In the rows, zero is written as 128.
Rotation paths and how fast each direction turns (degrees a step)
Each turn is a multiple of 5 degrees from 10 to 175, or 0.
Each row of a path follows its step; steps can be skipped.
Rotation 1:
step 5: [130 132 127 128 131 119 143 118 123 133 121 136 118 123 129 128 144 119
 130 129 122 135 119 132 129 122 122 129 120 127 135 132 125 137 134 127
 125 119 128 128 138 124 131 122 127 131 118 126 133 112 121 135 124 124
 133 132 132 135 129 121 123 123]
step 9: [129 142 127 126 134 131 129 132 132 122 128 121 142 116 133 122 119 120
 116 116 128 133 130 126 118 121 118 123 123 127 140 126 130 129 128 129
 125 132 135 130 129 125 124 126 127 129 136 136 131 139 120 141 132 129
 129 122 140 124 126 130 122 134]
step 12: [120 132 126 131 136 123 118 126 128 145 128 122 127 129 135 131 123 139
 123 118 119 137 133 131 124 119 127 124 135 134 121 114 127 120 131 127
 120 129 131 124 124 136 133 125 130 130 121 137 134 121 120 133 136 131
 120 131 128 126 125 139 139 132]
step 17: [127 134 136 134 131 127 125 137 131 129 134 119 123 127 119 127 127 127
 127 129 115 119 124 128 128 125 123 129 133 121 134 133 135 142 118 134
 126 114 126 104 120 130 130 126 128 130 125 137 135 125 128 132 128 122
 134 121 127 124 118 128 129 127]
step 23: [127 132 129 133 130 119 133 130 138 120 133 136 132 127 126 129 123 123
 129 132 137 121 118 129 117 125 122 132 133 114 124 112 120 117 126 131
 130 125 119 126 138 130 131 137 130 134 119 117 125 126 127 133 119 125
 130 131 127 129 122 113 136 127]
step 26: [124 127 133 129 137 125 127 120 127 120 124 122 140 127 119 131 131 118
 125 119 117 126 127 121 113 121 129 138 123 137 121 120 130 126 128 120
 129 123 121 142 131 126 125 134 123 134 124 125 122 144 127 126 137 123
 129 125 124 134 127 129 118 123]
step 31: [130 119 130 147 138 125 120 128 132 129 121 123 136 139 139 129 122 124
 144 129 134 125 134 131 125 121 125 124 132 135 128 120 121 123 126 129
 117 125 125 131 111 128 125 133 131 131 131 131 136 128 124 122 126 128
 121 132 127 134 131 127 134 136]
step 35: [129 123 121 120 118 126 140 129 124 135 134 136 130 131 116 116 138 116
 136 136 123 120 125 139 135 126 126 126 138 134 122 139 124 120 122 134
 127 118 130 128 125 134 131 133 137 130 135 128 126 129 125 132 137 130
 134 131 123 120 123 122 134 128]
step 40: [141 129 125 124 123 124 133 127 125 120 125 131 116 126 134 120 124 125
 129 133 136 126 120 132 126 116 128 132 122 119 127 125 147 123 135 125
 128 130 122 134 134 131 135 126 135 121 123 124 132 133 115 136 131 126
 133 141 143 127 123 129 130 128]
step 44: [129 132 135 129 138 124 131 116 128 134 128 134 137 113 134 122 130 125
 123 126 117 131 129 129 129 131 128 123 124 127 139 114 133 128 126 129
 122 137 132 130 129 133 117 135 119 128 121 142 136 123 124 121 135 137
 133 135 120 136 126 126 133 130]
Speeds:
[130 125 128 126 126 124 129 128 128 126 127 128 128 128 130 129 132 129
 130 128 127 128 127 128 127 127 129 127 128 129 128 129 130 126 130 127
 129 129 126 131 126 128 125 124 129 129 125 125 129 127 130 129 128 127
 131 124 129 127 130 128 127 126] | 135
[127 129 130 129 128 126 125 130 127 128 130 129 125 128 129 128 129 128
 130 129 126 125 129 129 129 128 129 126 126 130 130 127 130 127 128 126
 127 128 129 125 127 125 127 128 127 127 126 128 131 131 128 125 128 128
 130 132 126 131 131 130 126 127] | 25
[125 125 125 128 130 130 128 128 131 127 128 129 129 129 128 128 129 134
 126 128 127 127 128 128 128 128 126 128 130 128 131 125 129 128 129 130
 129 128 129 126 128 127 128 129 129 126 124 127 126 127 132 129 129 128
 131 128 128 128 125 128 129 130] | 70
[129 126 127 131 127 129 128 130 126 129 130 125 126 130 129 124 129 128
 129 129 128 129 127 128 132 129 126 128 129 129 126 129 128 128 125 127
 126 129 130 127 126 129 127 129 132 127 126 129 128 129 130 127 128 127
 125 125 127 127 126 128 129 126] | 20
[129 126 129 129 127 131 128 130 129 127 129 132 128 127 126 128 127 127
 127 125 128 128 130 129 126 128 127 129 130 132 125 129 127 128 126 129
 127 127 127 128 128 127 127 129 130 131 127 125 127 127 130 125 129 128
 128 130 130 129 130 126 125 128] | 90
[126 128 129 126 130 129 129 129 131 127 130 128 126 126 131 130 127 128
 127 129 129 127 128 125 125 129 129 130 126 128 127 128 130 126 130 129
 129 127 130 125 125 129 131 128 130 133 127 129 127 128 128 127 128 130
 127 125 126 128 129 127 127 126] | 10
Rotation 2:
step 6: [122 123 122 120 137 133 126 135 119 130 118 129 115 125 131 134 121 127
 119 117 131 122 129 135 129 119 113 120 127 123 130 125 125 136 125 140
 140 125 116 134 125 124 126 130 135 135 128 133 138 128 134 133 128 130
 128 124 119 139 121 137 126 130]
step 9: [127 134 107 122 119 133 117 129 112 134 132 128 123 129 128 134 134 129
 132 129 135 123 132 125 125 126 126 129 127 128 130 121 115 135 122 135
 125 116 117 134 123 138 128 134 126 132 129 127 138 131 123 137 126 130
 121 116 116 131 131 131 130 121]
step 17: [135 124 118 128 141 132 118 121 116 127 122 127 134 121 126 141 117 127
 129 115 136 122 126 134 124 122 129 129 135 120 137 130 134 136 113 121
 123 120 120 137 123 132 130 121 124 137 123 124 132 125 128 133 133 136
 132 121 131 136 122 130 127 127]
step 21: [132 121 137 117 132 125 120 127 113 128 118 128 117 131 127 131 136 128
 127 114 134 120 133 131 127 123 133 116 138 128 126 130 118 135 122 135
 121 125 111 139 126 133 133 133 127 133 132 136 134 133 126 128 129 124
 119 135 124 130 128 132 117 127]
step 23: [122 134 114 124 125 131 125 133 122 128 121 136 122 123 120 138 115 128
 128 129 136 132 132 134 132 137 125 117 124 128 132 123 129 135 112 136
 123 132 123 142 119 128 140 129 129 135 132 129 132 129 130 133 126 136
 125 117 129 137 123 134 126 119]
step 26: [128 125 127 118 128 124 130 126 121 128 132 134 119 121 128 134 122 126
 141 115 131 124 135 124 128 124 130 121 123 121 139 125 124 134 119 131
 125 127 111 121 127 125 133 128 131 132 121 123 129 136 129 142 116 128
 131 116 117 129 129 137 139 119]
step 29: [130 127 128 128 127 131 122 143 114 139 128 132 132 124 130 138 112 126
 135 121 126 125 135 132 126 132 133 117 132 135 125 139 126 139 122 130
 124 130 117 142 127 135 129 122 129 125 125 134 129 123 123 132 127 132
 123 115 116 131 129 124 140 127]
step 30: [134 131 123 121 126 123 127 127 115 121 128 134 129 126 119 136 129 131
 117 135 127 126 122 132 118 121 131 119 133 132 134 123 119 131 112 145
 131 128 117 134 128 127 132 137 121 119 125 129 130 124 124 132 116 124
 123 123 119 133 123 122 135 123]
step 44: [125 124 126 122 124 131 123 130 122 122 132 135 130 123 119 129 119 134
 129 117 120 125 139 128 131 130 133 119 125 133 139 128 125 136 117 140
 133 128 109 128 126 128 139 128 123 124 132 123 123 132 126 134 125 122
 129 124 115 136 130 142 141 123]
step 46: [128 118 122 123 125 122 123 134 120 129 116 128 127 120 128 139 127 126
 125 113 129 119 130 122 125 124 139 122 137 121 129 124 131 130 129 138
 120 128 109 139 125 127 120 124 138 140 128 139 136 132 126 131 123 128
 125 120 120 133 128 122 127 133]
Speeds:
[128 130 123 128 124 130 129 126 128 127 127 127 128 128 127 130 128 126
 125 129 129 126 128 126 125 127 125 129 129 128 129 125 126 128 130 128
 128 127 128 128 128 128 127 126 128 128 127 130 131 126 129 127 129 129
 129 130 131 130 127 132 126 127] | 100
[130 126 129 127 128 127 129 126 128 122 127 125 126 126 127 129 128 128
 127 126 129 126 127 129 128 127 131 128 129 128 128 127 130 126 126 130
 125 129 127 128 125 123 130 128 127 129 130 128 126 128 128 130 126 126
 130 130 129 129 126 129 129 129] | 160
[127 128 129 128 129 127 129 127 127 129 129 131 126 127 131 127 129 130
 126 126 125 127 128 126 129 126 128 128 125 127 130 128 129 129 131 128
 130 129 125 125 129 126 127 127 130 131 126 132 126 131 127 129 126 129
 129 128 131 127 128 128 127 128] | 55
[128 128 133 127 128 130 126 127 128 128 127 128 128 129 127 128 127 125
 129 129 128 129 126 127 127 127 127 129 128 128 129 126 125 127 128 128
 133 130 128 127 130 126 125 129 128 127 129 126 124 125 128 131 127 128
 128 127 128 131 127 130 128 126] | 60
[127 131 127 125 128 128 131 132 130 129 128 128 128 125 128 129 129 130
 130 126 126 125 129 127 129 131 127 129 128 126 127 126 128 125 130 130
 129 127 125 129 128 129 128 131 127 127 129 130 127 127 128 131 129 128
 129 129 126 128 128 126 131 126] | 20
[131 129 131 127 129 126 129 126 131 128 128 129 126 127 128 129 130 127
 127 127 130 128 126 127 127 127 127 127 128 125 124 128 128 128 128 128
 127 129 127 128 130 130 127 130 129 129 124 126 132 129 132 126 127 127
 129 129 126 129 129 129 128 127] | 70
Rotation 3:
step 8: [133 133 131 133 126 121 114 133 117 123 128 135 121 132 137 136 130 120
 125 132 121 126 123 138 121 122 130 128 124 130 128 133 142 131 118 131
 117 134 128 126 126 124 129 143 119 141 123 128 132 117 135 120 132 127
 119 126 126 132 131 113 123 133]
step 9: [120 121 128 143 122 129 122 128 114 133 133 125 119 138 124 138 120 128
 130 134 129 137 126 125 134 135 128 137 142 132 141 128 131 132 125 129
 127 115 123 118 122 123 130 122 133 123 120 136 128 130 137 120 132 121
 135 114 125 127 123 127 129 128]
step 14: [129 130 128 137 133 129 131 119 116 140 135 131 120 124 124 141 140 127
 129 133 126 120 133 132 131 140 136 144 130 134 128 130 135 132 126 132
 133 138 127 117 131 119 123 131 137 134 123 141 127 121 137 129 127 118
 128 123 126 129 132 127 122 139]
step 16: [141 118 135 141 124 129 130 131 122 124 122 134 129 126 121 130 133 118
 124 128 128 128 116 133 134 128 121 132 142 136 129 131 129 138 138 127
 121 139 136 116 137 117 133 130 136 124 116 132 122 126 137 127 126 119
 130 126 129 129 129 118 129 122]
step 24: [113 120 123 129 124 130 123 131 128 129 128 150 117 138 123 115 129 117
 124 127 123 128 121 132 135 131 129 135 139 125 135 129 125 130 141 137
 126 123 118 121 125 126 120 127 126 125 125 131 127 132 135 124 135 136
 125 124 123 123 134 133 124 118]
step 27: [133 133 135 127 129 123 116 127 124 125 125 119 130 126 122 127 127 124
 133 126 128 123 126 130 138 129 134 138 131 121 133 113 134 131 138 124
 124 132 126 120 122 127 123 122 139 144 119 142 136 124 127 136 143 127
 137 129 118 137 126 122 120 126]
step 28: [119 129 133 134 124 131 129 128 111 118 136 129 134 124 141 137 132 115
 122 134 133 129 124 138 132 126 117 134 132 119 124 123 133 128 126 134
 129 131 118 124 128 125 133 130 123 132 129 134 119 133 133 132 127 142
 115 123 115 134 136 127 129 122]
step 36: [122 127 138 140 121 134 126 121 125 120 121 132 134 135 126 127 118 128
 117 135 135 129 120 130 134 128 124 124 126 131 111 123 122 126 132 117
 114 128 127 117 124 122 131 129 144 141 126 127 130 129 130 126 121 134
 130 118 123 118 126 128 121 122]
step 44: [125 128 133 128 131 122 126 122 129 124 131 140 115 129 127 120 128 131
 125 118 120 124 131 130 120 133 129 134 138 129 120 115 127 125 122 134
 121 129 124 123 116 125 121 138 120 141 113 129 130 119 136 134 125 127
 135 113 121 120 126 124 122 132]
step 46: [124 120 130 138 127 132 122 121 117 134 132 138 126 122 135 139 139 123
 122 127 132 116 124 131 119 129 135 126 133 133 119 125 137 129 127 134
 132 133 120 130 131 127 125 134 130 137 124 125 130 114 138 130 130 118
 134 121 134 141 123 113 132 133]
Speeds:
[126 127 132 128 127 129 130 126 129 128 127 130 130 129 129 126 127 130
 130 129 127 129 128 127 131 131 128 130 131 132 126 127 130 128 127 130
 131 126 126 128 129 127 126 131 130 129 127 128 131 129 127 127 130 127
 130 129 131 127 130 129 128 129] | 145
[129 126 124 131 128 129 128 126 127 131 128 130 127 127 128 132 127 128
 127 127 126 127 128 125 129 128 129 124 127 130 127 129 125 128 129 129
 128 128 126 124 127 129 128 130 129 127 130 126 131 131 127 127 129 125
 129 128 127 127 127 128 128 128] | 70
[127 125 128 128 128 128 126 127 128 129 127 128 126 129 127 126 127 125
 131 127 124 128 129 128 130 127 129 127 129 128 127 125 126 127 125 124
 129 127 126 126 127 127 130 126 126 126 128 129 128 125 126 131 128 129
 129 128 132 128 127 128 130 128] | 125
[127 131 126 130 128 131 128 123 129 125 128 127 129 127 130 125 130 129
 129 127 129 128 131 130 126 129 131 128 126 129 125 124 129 128 129 129
 129 127 128 125 127 126 128 128 128 126 129 128 127 129 129 129 125 127
 125 127 129 130 128 128 127 128] | 45
[130 129 125 130 126 129 127 127 126 129 129 129 129 129 126 124 130 125
 130 127 129 130 128 127 129 128 127 128 127 126 129 128 127 130 128 129
 132 132 128 128 129 132 126 129 129 129 125 131 126 130 129 128 127 129
 129 132 129 126 129 127 129 128] | 10
Rotation 4:
step 2: [137 124 133 138 125 116 136 125 131 123 121 113 139 126 123 122 127 118
 129 140 127 130 132 133 126 131 127 129 129 121 141 122 121 128 137 132
 124 136 133 127 134 130 118 127 133 137 126 133 129 125 128 131 120 136
 116 113 130 129 127 135 137 131]
step 7: [135 117 121 130 121 122 127 119 135 135 133 115 130 131 135 134 134 118
 128 131 123 129 129 124 125 135 131 122 131 133 133 124 116 114 133 129
 120 128 130 134 135 140 122 123 140 124 134 129 134 117 124 123 136 130
 124 127 136 119 120 139 129 122]
step 8: [137 128 143 130 120 120 127 136 119 134 120 124 124 132 125 124 127 125
 131 143 135 126 129 132 129 132 128 139 119 119 131 120 123 127 139 130
 124 128 115 126 140 138 127 124 129 139 133 122 127 119 134 133 125 135
 129 124 130 140 120 124 136 132]
step 12: [121 123 125 133 122 130 137 127 131 125 137 121 127 132 128 129 126 118
 124 134 131 135 130 129 130 124 131 128 139 121 123 108 118 129 129 123
 111 129 121 121 138 130 115 135 125 133 137 138 130 123 124 121 136 128
 129 121 134 130 116 128 134 133]
step 15: [131 114 121 140 118 112 131 125 124 130 129 116 129 119 139 124 125 109
 126 132 124 131 129 129 120 129 132 120 129 128 129 124 116 124 135 130
 117 128 133 131 128 126 122 127 130 129 128 134 124 125 130 132 130 135
 122 118 140 122 121 127 138 131]
step 17: [127 129 126 132 118 134 143 132 126 131 132 122 128 115 133 131 132 123
 128 132 127 128 138 114 125 136 132 128 128 136 117 118 130 126 137 130
 127 126 130 134 137 131 120 119 132 131 139 128 120 115 130 127 136 136
 122 121 131 121 127 115 134 137]
step 19: [132 121 126 117 128 124 140 125 125 114 122 120 134 121 135 130 132 121
 124 132 134 131 122 126 127 135 131 133 126 132 126 111 126 128 134 127
 129 121 123 127 124 142 129 117 128 143 136 121 125 122 134 132 118 141
 130 124 123 127 123 122 132 132]
step 27: [136 135 131 126 130 126 134 128 122 120 129 131 127 126 131 135 132 115
 129 130 139 117 129 128 129 126 124 128 130 125 130 117 123 126 145 130
 124 127 131 126 133 134 124 118 127 138 139 119 131 126 136 136 124 144
 134 122 126 145 128 117 129 133]
step 29: [134 122 139 131 133 121 130 130 126 126 122 118 125 129 134 119 127 113
 125 138 143 124 129 125 140 131 139 129 129 119 134 131 114 131 137 130
 122 134 131 121 134 131 125 122 122 137 129 127 122 117 134 125 129 133
 129 132 130 134 130 131 145 130]
step 39: [129 122 123 141 132 123 127 123 129 126 127 119 136 135 127 134 134 120
 131 136 131 124 137 120 130 131 137 126 137 125 135 119 124 121 130 136
 115 131 133 128 140 132 118 133 135 133 136 125 137 123 128 123 135 127
 123 124 144 128 120 140 127 119]
Speeds:
[127 126 127 127 127 128 131 125 125 128 131 128 128 128 127 128 128 127
 130 126 127 127 129 127 128 130 129 129 130 128 124 128 130 128 128 124
 130 128 128 128 130 127 125 130 128 129 130 129 128 129 128 130 132 128
 130 127 127 127 129 128 123 130] | 135
[131 129 131 128 127 128 129 125 127 128 128 127 128 126 129 129 127 131
 128 130 129 128 126 128 127 130 127 127 130 130 125 127 128 128 128 127
 127 127 126 129 129 127 132 129 126 130 129 124 126 128 129 129 124 128
 129 130 126 132 131 129 128 127] | 135
[128 129 129 127 126 130 130 128 128 128 129 129 130 130 128 128 125 129
 127 130 128 129 128 128 128 126 127 131 129 124 127 128 129 130 128 127
 126 127 124 128 129 129 130 130 130 125 125 131 132 128 130 129 129 126
 126 127 128 129 128 129 126 126] | 175
[128 131 127 128 126 131 131 131 128 127 131 129 128 129 128 125 127 128
 128 130 128 127 130 128 130 131 131 128 129 126 127 127 130 129 126 128
 127 130 130 128 127 128 130 128 127 128 129 129 125 129 127 128 126 127
 126 131 130 124 130 128 130 130] | 55
[131 126 128 126 128 125 130 128 128 128 127 128 131 126 129 130 127 129
 127 130 127 126 129 127 125 129 128 129 128 133 129 129 129 128 124 128
 126 128 126 129 126 126 129 127 130 128 127 129 127 128 129 130 128 129
 126 125 127 124 128 125 128 128] | 170
[129 127 129 127 129 129 126 129 126 124 127 126 130 128 128 125 131 129
 129 130 123 127 129 126 129 130 127 128 128 129 129 128 133 126 130 131
 128 127 127 127 127 133 126 129 128 127 127 129 127 129 126 129 128 128
 128 128 127 130 127 128 128 127] | 125
[128 126 130 126 129 129 130 125 128 131 126 129 128 127 129 124 129 126
 126 129 131 125 128 129 130 126 124 129 125 127 129 127 130 127 126 129
 130 130 127 128 126 127 127 127 129 129 129 128 127 126 129 131 127 126
 129 128 129 128 128 131 127 127] | 135
Rotation 5:
step 1: [125 133 129 133 118 127 133 123 132 129 124 122 131 130 130 136 131 131
 127 133 126 133 136 141 129 121 132 129 133 129 127 130 134 128 114 126
 134 114 125 120 131 136 121 119 134 113 132 125 129 139 140 132 126 128
 120 131 120 137 127 127 118 130]
step 7: [126 132 136 139 126 125 126 125 123 127 133 129 123 122 123 137 119 120
 129 132 122 133 139 123 134 128 141 125 136 129 138 130 124 133 122 125
 139 137 125 135 139 131 121 131 127 115 127 142 140 129 127 131 128 126
 128 130 124 135 132 125 127 116]
step 8: [129 134 132 142 122 139 133 131 129 117 127 130 130 137 129 140 121 129
 125 129 120 122 130 136 125 112 120 125 125 122 129 118 129 126 124 120
 129 119 137 127 131 124 125 129 131 120 123 142 120 123 128 127 127 126
 128 123 131 135 121 116 123 135]
step 17: [135 135 137 123 116 125 134 131 133 131 128 120 125 131 126 133 137 119
 129 124 127 123 136 130 131 121 130 128 131 126 124 125 130 128 127 137
 131 120 124 140 140 139 120 119 123 122 131 129 131 133 124 126 143 122
 122 142 124 133 134 127 125 116]
step 26: [114 136 123 136 133 128 132 121 128 126 127 128 132 135 128 130 124 125
 124 130 121 135 131 138 124 126 135 115 133 128 132 132 123 129 115 129
 132 123 134 126 128 133 127 121 141 114 131 137 131 136 118 131 129 133
 130 119 114 128 126 125 121 127]
step 27: [136 127 139 133 119 138 129 126 136 134 147 133 130 129 133 135 127 128
 129 127 122 136 128 134 126 126 130 130 139 129 130 117 119 133 122 130
 135 123 132 139 134 132 124 134 134 131 128 136 116 127 133 133 136 125
 131 138 124 135 126 122 124 130]
step 41: [121 132 126 126 129 134 136 120 123 130 132 127 125 143 138 130 120 120
 124 125 124 141 131 130 138 125 138 126 136 133 123 129 132 126 115 124
 128 126 138 116 139 128 125 125 137 120 133 124 127 134 126 134 127 124
 129 124 118 136 131 131 135 123]
step 42: [124 133 140 130 123 128 132 124 133 125 136 118 133 124 131 130 129 127
 130 131 125 131 121 140 130 127 134 125 131 138 125 119 120 134 127 133
 134 121 131 142 133 138 130 118 135 119 122 137 128 131 123 129 140 119
 123 131 129 136 124 118 117 121]
step 45: [127 127 134 135 140 140 136 135 130 122 142 124 119 130 129 135 125 119
 126 121 126 135 129 135 133 126 133 119 132 119 131 128 129 120 121 132
 124 122 131 128 124 128 123 142 143 125 125 139 136 122 126 131 133 125
 122 126 125 120 130 124 122 126]
step 46: [131 134 126 125 127 135 129 122 125 129 126 130 133 133 136 132 128 126
 130 131 115 132 131 130 130 118 126 135 143 121 120 131 116 140 113 132
 117 119 127 130 127 128 126 127 130 120 133 128 124 127 121 131 131 133
 115 138 126 139 124 122 127 128]
Speeds:
[128 131 128 128 129 128 128 129 130 128 127 130 128 126 131 129 128 127
 128 126 130 127 130 131 129 127 127 130 125 129 127 126 128 124 127 126
 127 126 129 125 128 129 125 130 128 126 126 126 127 130 127 128 130 128
 126 127 131 127 130 132 129 126] | 90
[127 128 130 125 129 130 128 128 126 129 129 126 128 126 131 129 127 128
 125 130 131 130 130 126 128 128 128 128 128 130 126 128 128 127 127 129
 126 127 125 130 129 130 127 128 127 131 128 127 128 127 127 129 132 128
 127 129 128 125 124 124 130 126] | 100
[129 127 129 129 129 126 124 128 128 127 127 126 126 129 130 128 128 127
 126 127 125 128 128 125 128 132 131 124 128 130 130 128 128 127 126 129
 126 128 129 127 129 127 126 127 131 128 127 131 126 127 126 127 128 127
 127 126 129 128 129 128 132 127] | 95
[129 126 127 127 130 129 129 128 129 126 130 126 130 129 128 127 130 127
 127 126 127 128 130 128 128 129 126 131 130 125 127 127 125 127 127 128
 127 131 130 127 129 127 131 126 127 128 128 127 127 128 126 128 128 123
 125 130 125 126 128 130 129 127] | 60
[127 127 130 129 125 128 129 128 127 129 130 129 127 125 129 128 130 126
 131 125 128 128 125 126 126 128 127 128 128 130 129 127 124 128 129 126
 127 130 126 132 131 127 126 127 130 127 130 127 129 128 127 128 129 126
 131 129 130 128 131 129 127 127] | 145
[129 129 129 128 127 132 126 130 127 127 126 131 130 127 126 128 125 125
 128 130 128 129 126 130 128 127 131 126 129 125 128 128 125 127 127 130
 128 130 127 130 127 127 129 129 128 125 129 128 124 127 126 128 128 127
 129 128 129 125 127 128 129 129] | 20
[127 126 128 126 129 127 128 126 128 128 127 127 129 130 127 127 126 126
 128 128 125 126 128 128 129 129 129 128 126 124 128 124 129 126 127 128
 130 126 126 130 127 127 129 128 129 129 132 130 132 127 128 129 131 129
 131 128 128 127 126 133 128 125] | 170
